Some points, one per row:
  2  -4   7  21  -1  17 -11   9
-127  127   42   -8   18  -12  -30   24
  7 -12   3  -2  -4  18  15 -27
-11  -2  11 -29  73 -11 -57   3
  7 -15   7   3  -7  14  13   2
 -1  16  12   2 -23  11  19  11
  4 -21 -33 -27 -19   5 -24  42
 38 -35 -27 -39   8  -5   2  -1
 24 -78 -49 -11 -49  59   1  -8
 54 -72 -60 -46 -15  15 -71  46
-13   0  -3  -4  -9  13  -6  10
  0 -10 -15 -14 -16   9 -12  16
-14  24  41  43  43 -15  -1 -14
  7  -8 -19 -13  17  -1  16 -18
-10  31  18   7   2 -10  29  -2
-10 -12  -7  -5 -32  28  -9  13
 13  -5   6   0  -6  21   7 -27
-31  85  38   2 -39 -17  32  83
  9  -5 -18 -24 -18  11 -21  56
 -1  18  -7  -1 -15 -23 -16  24
  2 -40  41  10  54  57  32 -41
-15  19  15  15 -21  10  21   8
 11  16  27  25  39 -43  46 -29
 9  3 26 12 11 20  8  4
  4 -25  -7   5 -64  41   4   0
 16   0  13  -1  45 -16  15 -19
 -5  21  -4   7 -24 -12  10  -2
 -7  21  -6  16 -24 -14  12  20
-29   4 -55 -46 -20  -5 -51  56
 50 -24  15  20 101 -19 -51 -65
 25 -16 -45  -7 -78  38  16  -4
 13  -9  -4  14 -16   3   3  14
  60 -103    1   17   24   54   37  -58
 16 -20   5   9   3  13  -3 -23
  1 -16 -13  -8  19  -9   7 -33
-13  -2  -7  -4 -11  13  -8  12
-14 -19 -10 -17   3  12 -28  19
  5 -11 -32 -34 -40  23  23   6
-9 21 10 -1 18 -7 -2  0
  77 -127  -33   43  -22   88  -47  -55
 -8   4 -13  -6  -6   0 -11  10
  5 -21  -2   0  10   4   6  -9
-27  38  19 -18  23   6  -8   5
 -6   6   3   7   2  -5  21 -22
-67 108   5  18  71 -87 -77  39
 19 -14  -7 -14  17  -7  10 -23
  3 -13  -1  11  -9  19  29 -28
 -4   6   7  -7  17 -25  16   4
-18   7  20  10  44 -20 -27  13
-56  30 -13  -7 -25  10 -38  35
 -6 -13  21  -5  31  27  32 -46
 8 -7  8  4  8  7  2 -3
 -7  -9 -10  -8  11  -8   0  -1
 -8  25   5  -1   6 -16  11   3
  1 -20 -10  -8  17  -1   3  -8
 17 -26   4  19   6   4  18 -26
 24 -10 -26 -51  52 -28 -16 -19
 25 -31  -2  -5  -9  28  39 -26
 25 -38  -1  -1 -20  46  36 -23
  2 -13  -4  -5 -38  20 -12  47
 -3   3   0  -5 -16   8   9   8
  8  34  24  21  49 -61  -5  -3
  7 -22   9  11 -43  50  39   3
 13 -14  -5  -5  10  -6  -4   3
 19 127  47  57 -67 -61 127 -31
 23  17  -1  14 -24 -17  10 -20
  6  -7  -3 -13   6  -5 -30  34
 11 -17  -4 -12  -2  19  18  -3
 -3  41  21   0 -12 -19  17  17
 10 -20 -14 -14   5  -5  15 -12
-62  79  16  -5  16 -19   2   5
 -4   5   1  -2  28 -14   2 -60
 -17   93  -15   11 -127   17   75   -5
 44 -65 -10  15 -65  71  11  13
-24 -13 -15  -7 -32  41 -25  32
Here are 24 more points, each followed by its number:
 -3   6 -18 -15 -17  -6   5  21 0
  5   5  11  14  23 -13  23 -13 1
  2 -14  -5  17   6  14   1 -46 2
-29   7  23  24  27  26  38 -41 3
-19  47  11  -2  44 -27 -12   9 4
 16   1 -16 -31  35 -26  -8 -12 5
-50   6  -1  13 -27  45 -38  17 6
-20   1  -2  -4  39 -12 -29  -2 7
 34  53  90  85 116 -57 -16 -75 8
 -5  24   8  -4 -19   7  32   3 9
 -9 -51 -51 -30 -62  41  41 -48 10
 2 10 -2 -1 -6  3  0 -8 11
-31  24  64  59  79 -23 -38  -8 12
  1  14 -17 -11 -24  -4  37 -17 13
-11 -37 -18  -6 -57  53  20  20 14
  7 -48 -28 -19 -44  60 -65  32 15
 51 -92  -9  35 -37  55  -7 -17 16
-16  -2  -8  -3 -25  15 -35   8 17
 16  -5  16   2  43  -8  17 -43 18
 16 -76 -41 -17 -13  42 -12 -43 19
-25   0 -18 -22 -10   6  -9  30 20
 15 -26  -5  10  36 -16 -40  19 21
 -4  19  27  25  21  -4 -12 -14 22
  3   0 -18   3  12 -16 -26 -10 23
Which of these numbered points is nearest to each point below by angle, seen from the average point of the first points? Its number follows each.
 28 -49  -1  16 -28  37  -5 -19 > 16
 31 -40 -18 -25 -35  45 -23  34 > 15
-19  -3  -5  -1  -7  -5 -60  19 > 17
-16  -2  -6  -5  35 -15 -25  -9 > 7
-23  10  77  59  65   4  -8 -14 > 12
 -5 -38 -19 -11 -40  39 -26  45 > 15
 -3 -12  -4   1  -8  23  25 -24 > 10
 10  16  31  29  43 -18  -9 -19 > 8
-20  59  66  55  25  21  -8 -31 > 22
 14 -17  -2   6   5   1 -20   1 > 21
-31  45 -13 -22   8 -46  56 -78 > 13
  6  -8   6  -2  39  -2   9 -28 > 18
 14   6 -14 -18  51 -51   1 -16 > 5
 -4 -19  -8  -4 -38  31  19  15 > 14
 20 -35 -19 -22  -3  18 -30  12 > 15
 22  -8   9  -6  41 -10  17 -22 > 18
  9  22  28  19  40 -41  43 -26 > 1
-14  21   1  11  -9 -10  12 -16 > 11
 -7  11 -12  -7 -27  -8  15  28 > 0
 20 -87 -45 -31  16  19  -2 -29 > 19
  6 -24  -4  -6 -69  89  23   4 > 14
-13  -8 -11  -6 -13  17 -44  16 > 17
 -2 -22 -53 -78 -24   8  15 -60 > 10
 13 -40  -8  -6  52 -19 -24  -1 > 21
 -7  -9   2   3 -10   9 -18   1 > 17
  0 -97 -24  -5 -69 118 -53   7 > 15
 10 -16 -25 -22  -9   1  18   2 > 10
 15 -24   1  -1 -19  39  35 -24 > 10
-6  3  3  2  8  3  2 -4 > 12
-46  73  13   4 -61  15  53  31 > 9
 27  12 -58 -43 -18 -36 -20  45 > 0
-17  19  20  22   9  -3  -3 -15 > 22
 -7  -6  -5 -16 -77  59  29  14 > 14
-22 -10 -18 -28 -16  11  -9  34 > 20
  4   1 -16 -16   0 -10   2  -6 > 5
 12 -31   5  29  37 -52 -41  11 > 21
 24 -26   7  15  16   6 -18   7 > 21
  2 -11  -6  -5 -25  13 -10  30 > 15
-35  45   9  -1  10 -16  -4   7 > 4
 -7  21  -6 -12 -19   2   4  -4 > 11
 -6   0  -4   1  -1   1 -20  11 > 17
-19  33   2   2 -29   9  25  14 > 9
  9 -37 -12 -10   8  13   0 -15 > 19
 -2   2  -4  -1 -31  33   3  16 > 14
 -2  -2 -42 -25  16  -8  -1  -9 > 5
-12  42  26 -10  22 -31  -8  26 > 4
-10  -1   0  -2   0   6 -22   9 > 17
-14   9   5   4 -21  10  -4  12 > 6
-27   4 -35 -30  -9  -2 -36  43 > 20
-32   8 -21 -14 -26  19 -30  22 > 17
 -1  18   9  -3  16 -12  29  -7 > 1
  4  18 -21  -3 -70  -3  -1  47 > 0
  7 -11 -19  -3  14 -17 -18 -11 > 23
-60  23  28   7  62  70  16 -41 > 3
 13  -5 -19 -21 -36  14 -26  17 > 15
-17  36  22   7 -41   7  26  -6 > 9
  8  -8   9  15  22  -5  30 -13 > 1
 21 -12  21  33   5 -17  -4 -13 > 8
 15 -10 -11  -4  36 -37  -4 -21 > 5
 -9   9  17   4  41  23 -18 -13 > 12
 20 -41 -65 -65 -44  18  43  24 > 10
 -2  15 -18  -8 -27  -7  -7   9 > 0
 10  41   2  13  13 -57  33 -53 > 1
-32  45 -20  -6 -20 -32 -65  48 > 17
-29  13 -19 -20 -20   3 -23  30 > 20
 1  0 -3 -9 -5  1 22 -1 > 13
 -9  -3 -28 -34 -25  -1 -53  32 > 17
 20 -34  -9 -31  -9  32  36  -2 > 10
 12 -15 -12   6 -35   7 -26  44 > 15
 43 -60 -36 -28  39 -55 -67  26 > 21
   2   46  -25   17   91 -108 -107    1 > 23
 26 -52   9  17 -90  61  36  37 > 14
-13  -3 -20 -14 -12   2  -5   4 > 20
  54   38   22  -10   40  -55 -107   96 > 21
 18 -20  -2  -3  19  -6  11 -39 > 18
